In the rows, 128 means zero.
Where one turn sends some rows of the set: a few examples, then the rows asked
z_532: [122  72 133  97  95 113 124 132 149 139 150 139 121 157 114 128 120 131
 129 140 112 110 149  90 159 112 121 106  72 146 114 120 109 106 179 134
 115 127]
z_64: [133 144 141 133 141 121 120 142 154 103 133 101 139  82 160 142 144 175
 108 104 144 130  96 136 124 133 135 145 164 111 118 126 119 165  94 121
 126 122]
z_490: [119  95 118 101  91 141 134 128 140 134 150 146 121 136 132 112 126 154
 117 145 112  99 119 100 135 110 126 121  78 144 113 139  79 102 179 118
  90 113]
z_347: [124 177 134 120 163 134 119 154 140 132  95 101 137 162 100 127 140 142
 168 139 144 106 141 113 113 122 144  97 156 151 101 151 127 108 113 141
 155 170]
z_903: [108 169 117 128 147 148  94 159 140 135 113 113 129 120 128 125 163 158
 150 146 146  81 116 106  93 146 151 131 157 133 109 153 113 111 122 145
 173 154]
z_363: [103 160 129 115 161 123 119 158 148 132 111 111 136 155 104 131 149 142
 162 125 132 109 136  99 114 129 141  87 152 130 108 157 136 111 108 150
 170 182]
z_813: [144 120 126  98 125 143 126 119  94 115 141 132 141 124  82  89 108 132
 123 131 136 111 111 162 122 126 158 170 154 100 138 108 130 133  99 162
 130 100]
z_218: [151 166 114 172 142 116 151 134 126 142 131 143 132 111 159 123 144 103
 107 114 146 148 100 133 113 170 125 138 151 111  81 149 124 126 138 146
 150 142]
z_106: [128 144 127 123 118  95 117 144 141 111 135  95 130 104 151 135 136 128
 126 121 157  94 100 166 126 127 141 164 162 118 134 150 128 176  97 131
 136 107]
z_500: [143 158 156  97 122 132 117 114 116 118 168 114 128 130  86 123 126 116
 136 128 113 120 133 177 113 138 116 152 150 108 105  96 147 139 124 171
 147 121]
z_4: [148 143 169 101 155 133 138 117 127 117 138 132 133 107  77 109 101 146
 138 124 127 159 121 156 142 123 135 134 142 125 117  81 156 121 106 155
 111 134]
z_389: [144 120 116 175 143  94 160 145 124 138 109 138 142 132 158 123 134  84
 122 116 133 141 118 126 118 144 131 127 153  98 106 145 152 130 128 148
 169 154]
z_284: [112  77 125 103  89 133 130 142 152 140 143 161 123 131 130 121 126 152
 123 131 108 123 114  86 139 108 125 114  76 142 120 123  97  99 171 124
 104 123]
z_231: [160 158 161 126 118 111 122 159 142 118 110  96 141 131 142 165 123 123
 160 120 154 138 113 168 115 122 137 133 165 148 111 112 135 163 109 125
 128 114]
z_13: [122  78 120 104  98 122 111 130 143 130 154 131 123 134 127 116 131 151
 111 152 112  93 143  85 149 123 121 133  77 134 114 123  87 106 178 132
 113 110]
z_387: [127 107 135 113  95 127 108 130 160 124 146 138  97 126 131 127 123 132
 113 144 101  96 142  98 139 123 103 152  79 165  96 130  84 107 176 127
 121 115]
z_579: [123  84 146 110  97 118 140 141 165 129 128 126 120 151 128 142 119 127
 139 142  92 110 149  99 136  87 112 102  80 151 113 121 118 100 178 129
 111 132]
z_877: [150 129 119 175 142 109 170 150 118 149 100 150 146 114 151 114 128 102
 128 119 152 161  95 129 118 142 149 121 147 113 109 135 148 119 132 136
 138 146]
z_605: [ 93 155 115 112 164 139 129 160 136 142 104 126 139 121 109 108 149 164
 155 140 163  95 104 101 115 123 171 103 145 128 132 161 126 105 108 138
 139 165]
z_359: [133  91 127 106 101 116 114 128 150 131 147 128 111 140 121 121 120 127
 123 160 121  84 153  98 154 118 118 139  81 160 111 118  95 107 187 131
 111 111]
z_3: [107 160 109 125 156 155 117 153 125 132 105 103 144 131 120 116 159 172
 144 145 150  82 113 100  94 124 162 111 160 121 121 159 111 110 111 138
 150 153]
z_345: [125 173 127 123 161 134 105 169 139 134  88 117 124 152  99 116 127 139
 165 141 163  98 131 113 122 133 157 126 152 165 103 151 114 106 106 135
 159 155]
z_769: [155 141 108 168 141 125 181 137 103 143 109 136 153 136 149 108 136 105
 127 127 159 143  98 142 106 133 146 112 151 101 100 153 132 121 138 141
 122 135]
z_346: [158 122 137 140 130 110 109 162 138 101  98 107 143 128 146 138 115 130
 132 121 153 122 114 151 126 123 151 172 175 137 124 119 113 164  82 120
 153  98]
z_485: [120  85 129  98  99 125 125 125 144 137 160 131 124 134 128 121 132 153
 118 149 117 104 141  85 146 118 119 109  70 136 117 123  97 104 188 131
  94 120]
z_630: [133  85 144 102 101 116 116 134 157 136 143 132 118 150 118 135 122 130
 134 150 112 115 159  93 155 115 112 114  76 156 103 109 108 108 190 133
 111 124]
z_148: [144 130 152 115 128 108 123 155 143 118 125 136 155 150 130 151 126 148
 140  84 144 184 102 137 141 133 138 110 166 127 107 124 126 149  82 118
 141 139]
z_467: [130  94 120 111  94 147 116 128 148 122 147 134 117 140 135 121 129 151
 105 144  99  92 133  90 130 115 114 140  82 143 102 135  69 105 173 120
 111 107]
z_685: [130  99 130 110 105 107 121 138 164 126 132 137  98 140 121 116 106 115
 122 144 106  90 150 109 157 109 110 149  74 170 109 131  93 107 166 126
 119 118]
z_439: [142 117 148  98 134 121 113 125 118 110 143 144 130 140  68 105 100 119
 130 108 117 147 131 148 140 138 135 159 155 112 115  97 143 126  90 162
 167 125]
z_821: [129  85 132 108 103 128 106 131 151 130 148 134 113 124 131 122 126 145
 115 155 121  95 144  89 154 125 122 138  79 154 108 111  91 110 184 132
 112 108]
z_183: [122 136 150 100 122 137 126 118 123 128 163 141 129  75 100 111 126 142
 131 127 132 130  94 165 117 142 138 154 142 109 136  90 159 135 118 167
 130 124]
z_705: [109  66 130 102  83 113 133 142 156 135 139 150 124 151 128 137 124 133
 131 127  94 115 132  89 138 100 118 107  77 134 123 130 109 101 173 132
 123 136]
z_622: [162 139 110 177 141 130 161 133 109 130 119 130 152 141 162 120 150 115
 108 117 139 147 107 123  99 150 130 124 161  89  80 147 114 123 133 142
 152 134]
z_383: [142  83 139 117 110 117 128 142 161 120 117 133 112 153 118 126 104 126
 127 144  97 105 155  98 151  94 112 129  81 170 112 114 103 101 166 119
 110 123]
z_303: [156 149 128 177 154 102 174 131 131 132 107 108 141 127 163 127 140  90
 121 124 131 129 130 143 108 135 117 119 153 103  91 141 147 132 140 149
 144 150]
z_89: [134 126 146  90 139 129 148 107 108 108 157 107 151 137  79 105 121 135
 129 123 112 120 128 164 124 106 131 123 150  83 131 109 154 137 106 161
 118 129]
z_639: [ 93 148 122 115 163 126 121 165 149 140 108 133 137 129 107 120 144 157
 152 120 149 117 114  95 119 137 157  98 144 131 121 158 139 104 102 141
 163 185]
z_462: [127 155 143 100 127 105 145 138 143 120 149 120 149 128 129 141 135 154
 134  91 157 155  86 156 139 126 137 102 154 110 117 150 134 160  93 121
 101 138]
z_86: [171 150 117 187 172 113 170 135 123 123  91 123 139 128 151 107 121 106
 109 128 147 139 125 127 128 136 128 133 152 118  85 140 127 125 125 131
 131 138]
z_523: [165 143 158 117 138 167 115 119 109 105 134 117 146 116  93 117 118 155
 128 139 118 135 129 151 107 127 136 163 162 119 105  69 127 127 116 157
 130 104]
z_979: [125  71 129 100 103 123 122 135 147 135 148 143 129 144 121 124 121 154
 122 143 114 118 142  80 158 116 122 110  76 140 117 114 100 103 182 127
 102 127]
z_204: [148 131 147 110 107  96 125 152 130 117 129 109 150 179 124 155 126 111
 152  95 142 146 118 164 126 121 138 118 171 124 116 140 129 161  93 127
 150 125]
z_810: [132 124 117 115 137 111 137 138 132  97 135 112 155 130 137 125 138 167
 103  91 145 134 100 131 134 123 139 125 167  88 124 157 104 162  73 119
 123 127]
z_99: [157 155 106 169 156 100 162 133 118 139 112 142 128 126 141  97 121  85
 107 116 154 129 108 138 132 156 130 147 149 113  89 161 122 126 122 139
 138 139]
z_876: [140  79 136 112 106 117 108 133 149 126 135 129 115 157 122 129 116 131
 126 154 111 101 160  92 156 114 118 129  79 156 107 110  95 109 183 130
 118 108]
z_768: [133 102 148 110 139 145 121 118 118 100 154 128 152 109  98 119 129 158
 117 114  97 142 123 127 115 129 135 144 159  84 127  84 147 131 102 162
 160 126]
z_126: [112 173 116 123 147 127  96 165 141 142 107 123 118 130 108 117 142 134
 160 143 160  85 120 114 114 150 155 139 152 155 109 158 113 111 113 145
 173 155]

z_86 moves to z_303
z_126 moves to z_345
Where do these go?
z_106 moves to z_346
z_490 moves to z_467
z_439 moves to z_4
z_630 moves to z_532

